Questions about the array below.
1) Read off the 1st entry in reading order.
2) Read off the entry just right of -137.94.
3) Read off the entry just left of 21.38.
4) Read off the fifth entry in reading order.
5) Read off the entry just left of 8.07.
[[ -94.67  -49.25 -114.80 -150.05   46.29  -89.03  140.99 -169.06    1.63
  -161.31   92.39  155.30   51.84   43.42]
 [-229.17   16.25 -138.80   37.35 -159.42  -22.55  100.23  -91.22  -18.88
  -154.28  182.17   69.27 -176.04   56.28]
 [  15.36   18.77   50.48  115.81 -102.20   48.02 -142.08  109.49  -34.64
    91.11  -82.10 -160.86 -110.17  -59.68]
 [-201.44   18.69 -109.14   69.67 -178.18   -6.15   40.51  -47.14  -30.37
  -109.70  133.55    6.81 -195.64   28.58]
 [-102.36  -45.86 -118.21 -145.05   40.93  -87.24  146.96 -169.92    3.08
  -165.02  102.46  159.72   45.71   48.03]
 [  27.35   18.28   59.91  119.90 -100.65   51.37 -156.09  119.89  -36.46
   103.51  -96.81 -174.35 -108.28  -66.71]
 [-137.94  -28.79 -131.61 -114.98    9.75  -76.19  167.29 -167.92    8.07
  -177.64  145.44  171.90   10.47   66.52]
 [ 160.73  -80.01   71.35 -103.58   96.32  -42.65 -157.33   22.78  -44.24
    85.19 -239.31 -127.31  112.51 -117.11]
 [  34.83  -82.79  -37.80 -177.47  105.61  -90.17   18.58 -111.80  -19.99
   -65.92  -72.00   48.24  119.94  -33.34]
 [-171.45   21.38  -83.94   85.15 -174.59    5.53    8.57  -18.08  -31.99
   -76.47  101.68  -24.31 -191.34   14.57]
 [ 164.12  -74.36   78.62  -89.16   89.90  -34.63 -165.07   35.63  -43.61
    95.77 -241.07 -136.94  105.22 -117.99]
 [ 157.23  -83.39   65.76 -112.92  100.14  -47.99 -150.83   13.62  -44.34
    77.24 -236.43 -119.69  116.84 -115.68]]
1) -94.67
2) -28.79
3) -171.45
4) 46.29
5) -167.92

[[101 168 233 208]
 [168 254 104  52]]
Rows and columns are numbered from 0.
Give the top-left entry.
101
The entry in row 1 and column 0 is 168
The bottom-right entry: 52

x =
48,49,46,43,47,70,32,59,32,50,59,54,63,51,44,40
43,31,37,44,48,50,67,83,69,54,71,50,43,40,53,35
37,46,48,48,50,48,63,76,65,49,79,49,44,46,61,24
41,42,27,42,44,45,65,73,59,53,76,59,39,44,69,34
33,49,45,42,54,52,68,72,57,42,72,45,39,36,59,38
56,46,50,45,48,51,42,39,43,49,27,49,54,50,38,53
45,46,53,44,49,50,34,61,35,49,62,68,66,84,54,40
38,45,46,46,65,51,69,74,55,32,71,50,42,42,67,37
56,46,47,39,53,44,52,21,43,57,35,56,46,54,40,52
Indices start at 0.
The bottom-right entry -> 52
The entry in row 0 and column 1?
Answer: 49
The entry in row 2 and column 1 -> 46
The entry at row 0, column 0?
Answer: 48
The smallest entry is 21
The entry in the bottom-left corner?
Answer: 56
The entry in row 2 and column 0?
Answer: 37
The entry in row 1 and column 0?
Answer: 43
The largest entry?
Answer: 84
The entry at row 0, column 2 -> 46
The entry just right of 33: 49
The entry directly below the largest entry is 42
The entry in the top-right corner?
Answer: 40
The entry at row 2, column 2?
Answer: 48
The bottom entry of the column that holds the largest entry?
Answer: 54
The entry just left of 79 is 49
The top entry of the column that holds the smallest entry -> 59
The top entry of the column that holds the largest entry is 51
The entry just right of the smallest entry -> 43
The entry just right of 62?
Answer: 68

[ 42 -45 -43  38 -27 -46  41 -49  39 -14 -16  41  38 -40  43]
The entry just right of 42 -> -45
Give the median entry.
-14
The entry just left of -45: 42
The entry just left of -27 -> 38
Give the entry just right of -46.
41

Questions about the matrix below. Indices start at 0.
1) Give the entry in row 0 and column 0.
2) Give the bottom-left entry.
3) Give the entry directly below 14.633.
4) Give the entry at row 2, column 1.
5) Give the entry in the bottom-right corner.
6) Give the entry in row 1 and column 0.
[[  71.637   87.398   87.398 -135.530   14.633]
 [-142.101  113.991  113.991  -17.736  -96.486]
 [ 115.699  139.365  139.365  -86.001  100.008]]
1) 71.637
2) 115.699
3) -96.486
4) 139.365
5) 100.008
6) -142.101

Questions about the matrix below.
1) What is the bottom-left entry?
2) What is the third entry on the diagonal from the top-right corner?
3) What is the 4th entry from the end, reading row by row?
4) What is the second entry in reading order?
5) What is the top-right entry?
6) What is the third entry, reading row by row?
7) What is the last entry, reading row by row?
8) What is the first entry in the row that holds the largest entry?
[[ 1.3 -0.9  0.3 -0.9  0.4 -0.7]
 [-0.8 -0.9 -1.5 -1.9  0.5 -1.4]
 [-2.1 -0.9 -2.1 -1.9 -0.5 -1.5]
 [ 0.4 -0.3  0.2  0.6 -0.8 -0.1]]
1) 0.4
2) -1.9
3) 0.2
4) -0.9
5) -0.7
6) 0.3
7) -0.1
8) 1.3
